Some points:
[ 2.04  0.23  0.66  0.53  0.12 -1.39  0.63  0.25  0.02  0.33  0.27  0.14  0.9  -0.16 -0.23  0.37  0.56 -0.17  0.14 -1.5   0.57 -0.75 -0.04  0.05]
[-0.79 -0.23 -0.69 -1.08 -0.03  1.72 -0.39 -0.81  0.29  1.01  0.62 -0.09 -0.33  1.49  0.07 -0.58 -1.63 -0.8  -0.58 -2.79 -1.98  1.52  1.07  0.33]
[ 0.7   1.92 -1.35  0.55  1.31  0.34  0.39  0.23  1.14  1.91 -1.36  0.06 -0.01 -0.63  1.41 -0.97 -0.87  2.27  0.99 -0.71  0.2   0.87  0.88 -0.21]
[-0.88 -0.34 -0.73  0.34  0.38  0.51  0.95 -1.26 -0.24 -0.18 -1.55 -1.05  0.58 -0.15 -0.58 -0.46 -1.6  -2.41 -1.24 -1.24  2.06 -0.83  1.31 -1.67]
[-0.16 -2.47 -0.01  0.6   1.14  2.32 -0.35  0.61 -0.62 -0.2  -0.04 -0.75 -0.11 -0.43 -1.55  0.6   1.   -0.27  1.02  0.02 -0.67 -0.61  0.09  1.57]
[-0.35 -1.03 -0.45  0.47  1.83  0.58 -0.34  0.81  0.88  0.26  0.98 -0.54 -0.31  0.02 -0.33 -1.11  0.19  0.46  0.6   0.19 -0.64 -2.29 -0.75 -0.24]
[-1.55 -0.01 -0.2  -0.26  0.78 -0.64 -0.64  0.71  1.02 -0.94 -0.93  1.3   1.24  1.02 -0.52 -1.69  0.53 -0.68  1.5  -0.62  0.3   0.69  0.98 -0.06]
[-1.11 -0.23  0.    0.11 -2.41  0.32 -0.84 -0.34 -2.23  0.2  -0.08 -0.4   0.81 -0.53  1.86 -1.9  -0.36 -0.62  0.51  0.43 -0.43 -0.78 -0.36  0.64]
[ 2.55  0.48 -0.72  0.43 -1.92 -0.03 -0.77  1.66  1.25 -0.04 -1.13 -1.76  2.15  0.32  0.   -0.51 -0.29 -0.45 -1.18  0.08  0.33 -0.95 -0.29  0.74]
[ 0.28 -0.69 -0.75  0.05  0.35 -0.51  0.8  -1.28 -0.12 -0.75  0.16 -0.39  0.54 -0.65 -0.74  0.51 -2.21  0.77  0.4   3.04 -0.32 -0.55  2.76  0.89]
[ 1.43 -0.86  1.28  0.18  0.22 -0.24 -0.66 -1.64  0.51 -0.2   1.2  -0.3  -0.87 -0.02  2.02  0.08 -1.09 -1.4   2.35  0.22 -0.33 -1.25 -0.52 -0.41]
[-1.05  0.18 -0.15 -0.53  0.53 -0.1  -1.03 -1.2   1.4  -0.76 -0.69 -1.08 -1.01 -1.31  0.51  0.57  2.21 -0.63  0.72  0.3   1.98  1.01 -0.04  1.68]
[ 1.12 -0.48 -0.67 -2.12  0.52 -0.32  0.62  1.31 -1.08 -0.21 -0.34 -1.57 -0.46 -1.48  1.    0.53  1.06 -0.53  1.36 -1.5  -0.05 -0.33  1.24 -0.8 ]
[-0.38  1.45 -0.22 -0.47 -1.45 -1.6   1.61  0.92  1.7   1.67  0.63  0.94 -0.58 -0.03 -1.46  0.75  0.51 -2.67  0.48  0.32 -0.84  0.61 -1.07  1.53]
[ 1.51  0.39 -1.57 -0.07  0.92 -0.2  -0.49  1.48 -1.79 -0.43 -0.42  1.52  0.12  0.27  1.    1.23 -0.44 -0.36 -0.69  0.64 -0.9   2.55 -1.08  1.05]
[-0.26  0.79  0.42 -0.88  0.8   1.65 -0.32 -0.26  1.09 -1.99  0.19  0.81 -0.37 -0.7   0.57 -0.57  0.48 -0.25 -2.64  0.45 -1.01 -0.74  0.57  0.62]
[-0.87 -0.15  0.06  0.6   1.06 -0.86 -0.68 -0.89 -1.31  0.78  0.26 -0.23 -0.05  0.38 -0.03  0.08 -2.23 -1.31 -0.16 -0.02  1.19 -0.8  -1.62  2.39]
[ 0.69  0.04 -1.21 -0.09 -0.08 -0.62  0.08 -1.56 -0.05 -3.34 -0.61  2.21 -0.29  0.64  0.38  0.17 -0.73  0.23 -0.02 -1.66 -0.65  0.31 -1.16  0.36]
[-0.15  1.21 -1.13 -0.75 -0.81 -0.47 -0.39 -1.49 -0.09  0.87  1.63 -0.7   1.09  3.14 -0.73  1.47  0.55  0.22  0.32  0.66 -0.35  0.25  1.02 -0.69]
[-1.6   0.7  -0.52 -0.42  0.85 -0.63 -0.65 -0.13 -0.15 -0.07  1.05 -1.54 -2.01 -0.3   1.5   1.23  0.11  1.5  -1.91  0.38  0.   -1.62 -2.11 -0.05]
[-0.26 -1.14 -0.51 -1.86 -1.51  1.08 -0.67 -0.97 -0.76  0.14 -0.35  2.03  1.2  -0.28 -1.21  1.31 -1.07  1.54  0.18 -0.69  1.54 -0.78 -0.7   0.72]
[-0.43  0.33  0.88  1.45 -1.49  0.75  1.68  0.01 -2.35 -1.15 -0.27 -0.74 -1.11  0.63  0.23  1.47  0.32 -0.17  0.06  0.53 -0.71  0.73 -0.67 -0.7 ]
[ 1.27 -1.56  0.36  0.2  -0.18 -1.14 -0.32 -0.09 -0.99  0.15 -0.63 -1.48 -1.01  1.78  1.06 -0.59  1.67 -0.86 -1.17  0.82 -0.36  1.01  0.43 -0.75]
[-0.54 -0.52 -0.06 -0.96  0.81  0.59  2.04 -0.53 -0.25  1.58  0.48 -1.21  0.56 -0.81 -0.25  0.75 -0.55  0.95  0.5   0.45  0.1   0.82 -1.91 -2.35]
[-0.98 -0.94 -1.54 -0.89  0.05 -0.53  0.81  0.61  1.21 -2.18  1.09  0.08  1.66  0.07  0.83 -0.63  0.68  0.86  0.49  0.1  -1.03 -0.82 -0.53  0.3 ]
[ 0.11 -1.02 -0.73  1.34 -0.79  0.07 -0.44  1.21  1.51  0.94  0.3   1.93  0.03  0.67  1.19  0.84 -0.58 -0.6  -0.01  1.37  1.32  0.06 -0.15 -2.07]
[-0.83 -0.24 -0.34  1.43 -0.44 -1.46  0.89 -0.17  0.01  0.55  0.62  0.62 -1.44  0.38  0.39  0.43  0.87  0.44 -1.1  -1.64  0.35 -0.91  1.85  1.57]
[ 0.6   2.41  0.54 -1.01 -0.1  -0.47 -0.87 -1.14 -0.56  0.24 -0.96 -0.54 -0.47  0.71 -1.    0.51  0.84  1.9   1.84  0.03 -0.06  0.12 -0.54  0.39]
[-1.78  0.22 -0.59  0.47  1.02 -1.24  0.14  0.9  -2.    0.16  0.38  0.61  0.63 -0.89 -1.16 -0.53  1.52  0.06 -0.18 -0.59  1.22  0.04  0.11 -0.29]
[-0.53 -1.13 -1.52 -0.64  0.16 -1.23  0.11  0.32  0.81  0.39 -2.46 -0.76 -0.8  -1.03  0.36  0.12 -0.44  0.54 -0.39  0.6  -0.27  1.82 -0.46 -0.23]
[ 0.5   1.16  0.58  0.55  0.45  0.82  1.01  1.88  1.55 -0.28  0.14 -1.02 -1.38  1.63 -0.85  0.84 -1.37 -0.06  0.47 -0.41  0.6  -0.31 -0.42 -0.08]
[ 0.31  0.07  0.82 -0.23  1.08 -0.69  1.29  0.64 -0.87  0.76  0.49  0.26 -0.29  1.68  0.68 -2.91 -0.18  0.67  0.29  1.35  0.95  0.88  0.09  1.15]
[-1.18  1.05  1.76 -0.06 -0.98 -0.63 -1.1   1.18  0.33 -1.48 -1.38 -0.92  0.49  1.06 -0.21 -0.42 -0.55  0.42  0.8   0.21 -0.14 -0.92 -0.09 -1.53]
[-1.75 -0.37  0.89  0.49 -0.82 -0.08 -1.96  1.64  0.01 -0.68  0.55 -0.57  0.23 -1.41 -0.61  0.96 -0.93  0.49  0.32 -0.42 -2.39  1.81  0.81  0.23]
[ 0.56  2.44 -1.54  2.3  -0.31  1.08  0.19 -0.76 -0.54  0.04  1.8  -0.24  0.99 -1.55  0.54  0.01  1.15 -0.65  0.72  0.45 -0.27  0.5  -0.22 -0.75]
[ 0.64 -0.19  0.4  -1.24 -1.25  0.25 -1.03  1.96 -1.03  1.02  1.5   1.38 -0.47 -0.29  1.32  0.71  0.15  0.29 -0.06 -1.14  1.46 -0.32  1.29 -0.53]
[ 1.85 -0.4   1.73 -0.01 -0.64 -0.81  0.12 -1.38  1.48  0.66  2.33 -0.52  0.87 -1.05 -0.51 -0.61 -0.23  0.9  -2.15 -1.28 -0.35  1.69 -0.06  0.22]
[-0.59  0.08  2.44  1.74  0.87  0.54 -0.57 -1.53  0.1  -0.32 -1.15  0.97  1.28 -0.09  0.95  1.24  0.21 -0.14 -0.23 -0.51 -0.21 -0.08  0.11  0.33]
[ 0.61 -0.09 -0.84  0.36 -0.8   0.65 -0.39 -0.75 -0.31 -0.3   0.88  0.45 -1.94 -0.33 -0.69  0.42  0.52  0.82 -0.62  0.96  1.36  1.11  1.59 -0.56]
[ 0.61 -1.21  0.11  1.96  0.5   0.33 -0.4   0.3  -0.07  1.14 -1.71  0.36 -0.17  1.28 -1.2   0.47  1.33  1.12 -1.14 -0.46 -1.04 -1.2  -0.73 -0.22]
[ 0.9  -0.33  1.5   1.45  0.26 -0.94  1.16  0.74 -0.49 -1.05  1.03 -0.26  0.22 -0.99 -1.33 -0.42 -1.11  0.68  0.54  0.07  0.34  0.75  0.25 -1.09]
[ 0.46 -0.22  0.59 -0.79  1.74 -0.7  -1.86 -0.51 -0.51  0.45 -0.29  1.02  0.27 -0.8  -1.93  0.15 -0.21 -1.81 -0.28  0.97 -0.66 -1.53  0.34 -1.67]
[-0.62  1.39  1.12 -1.81  0.12  0.61  2.51 -0.08 -0.23  1.16 -1.87  1.38  0.85 -1.07  1.59  0.94  0.51 -0.07 -0.62  0.64 -1.66 -0.91  1.33  0.02]
[ 0.27  1.14  1.45 -1.08  0.89  2.05 -0.25  0.44  0.13 -0.88  0.3   0.03 -0.01  0.39 -0.48 -1.27  0.08 -1.07 -0.98  0.87  1.79  0.61 -0.91  0.05]
[-0.88 -2.1   1.03 -0.16 -1.17  0.51  0.42 -0.21  1.99  0.21  0.29 -0.5   0.99  0.66  0.01 -0.59  1.12  0.9   0.45  1.09  0.73  0.5  -0.79  0.37]
[ 0.51  0.26 -0.61 -0.16 -1.58  0.77 -0.06 -0.87  0.21  0.8  -0.94  1.05 -2.21 -1.24 -1.87 -2.99  0.48 -0.02  0.32 -0.06 -1.06 -0.96 -0.89 -0.24]
These points spread out most along one direction. Take the direction at right angles to it along which they spread out most. Go by this last direction. How far along it is each point below, from 0 to 99? The average is 50, and the first point in the table lies past the average. One standard deviation of the points above along it is 16.
[ 0.56  2.44 -1.54  2.3  -0.31  1.08  0.19 -0.76 -0.54  0.04  1.8  -0.24  0.99 -1.55  0.54  0.01  1.15 -0.65  0.72  0.45 -0.27  0.5  -0.22 -0.75] 51
[ 0.11 -1.02 -0.73  1.34 -0.79  0.07 -0.44  1.21  1.51  0.94  0.3   1.93  0.03  0.67  1.19  0.84 -0.58 -0.6  -0.01  1.37  1.32  0.06 -0.15 -2.07] 70
[-0.26  0.79  0.42 -0.88  0.8   1.65 -0.32 -0.26  1.09 -1.99  0.19  0.81 -0.37 -0.7   0.57 -0.57  0.48 -0.25 -2.64  0.45 -1.01 -0.74  0.57  0.62] 27
[ 1.85 -0.4   1.73 -0.01 -0.64 -0.81  0.12 -1.38  1.48  0.66  2.33 -0.52  0.87 -1.05 -0.51 -0.61 -0.23  0.9  -2.15 -1.28 -0.35  1.69 -0.06  0.22] 63
[ 0.27  1.14  1.45 -1.08  0.89  2.05 -0.25  0.44  0.13 -0.88  0.3   0.03 -0.01  0.39 -0.48 -1.27  0.08 -1.07 -0.98  0.87  1.79  0.61 -0.91  0.05] 63
[-0.87 -0.15  0.06  0.6   1.06 -0.86 -0.68 -0.89 -1.31  0.78  0.26 -0.23 -0.05  0.38 -0.03  0.08 -2.23 -1.31 -0.16 -0.02  1.19 -0.8  -1.62  2.39] 50
[-0.54 -0.52 -0.06 -0.96  0.81  0.59  2.04 -0.53 -0.25  1.58  0.48 -1.21  0.56 -0.81 -0.25  0.75 -0.55  0.95  0.5   0.45  0.1   0.82 -1.91 -2.35] 66
[ 0.61 -1.21  0.11  1.96  0.5   0.33 -0.4   0.3  -0.07  1.14 -1.71  0.36 -0.17  1.28 -1.2   0.47  1.33  1.12 -1.14 -0.46 -1.04 -1.2  -0.73 -0.22] 62
[-1.6   0.7  -0.52 -0.42  0.85 -0.63 -0.65 -0.13 -0.15 -0.07  1.05 -1.54 -2.01 -0.3   1.5   1.23  0.11  1.5  -1.91  0.38  0.   -1.62 -2.11 -0.05] 48
[-0.53 -1.13 -1.52 -0.64  0.16 -1.23  0.11  0.32  0.81  0.39 -2.46 -0.76 -0.8  -1.03  0.36  0.12 -0.44  0.54 -0.39  0.6  -0.27  1.82 -0.46 -0.23] 39
[ 0.5   1.16  0.58  0.55  0.45  0.82  1.01  1.88  1.55 -0.28  0.14 -1.02 -1.38  1.63 -0.85  0.84 -1.37 -0.06  0.47 -0.41  0.6  -0.31 -0.42 -0.08] 77
[ 1.43 -0.86  1.28  0.18  0.22 -0.24 -0.66 -1.64  0.51 -0.2   1.2  -0.3  -0.87 -0.02  2.02  0.08 -1.09 -1.4   2.35  0.22 -0.33 -1.25 -0.52 -0.41] 68
[ 1.12 -0.48 -0.67 -2.12  0.52 -0.32  0.62  1.31 -1.08 -0.21 -0.34 -1.57 -0.46 -1.48  1.    0.53  1.06 -0.53  1.36 -1.5  -0.05 -0.33  1.24 -0.8 ] 41
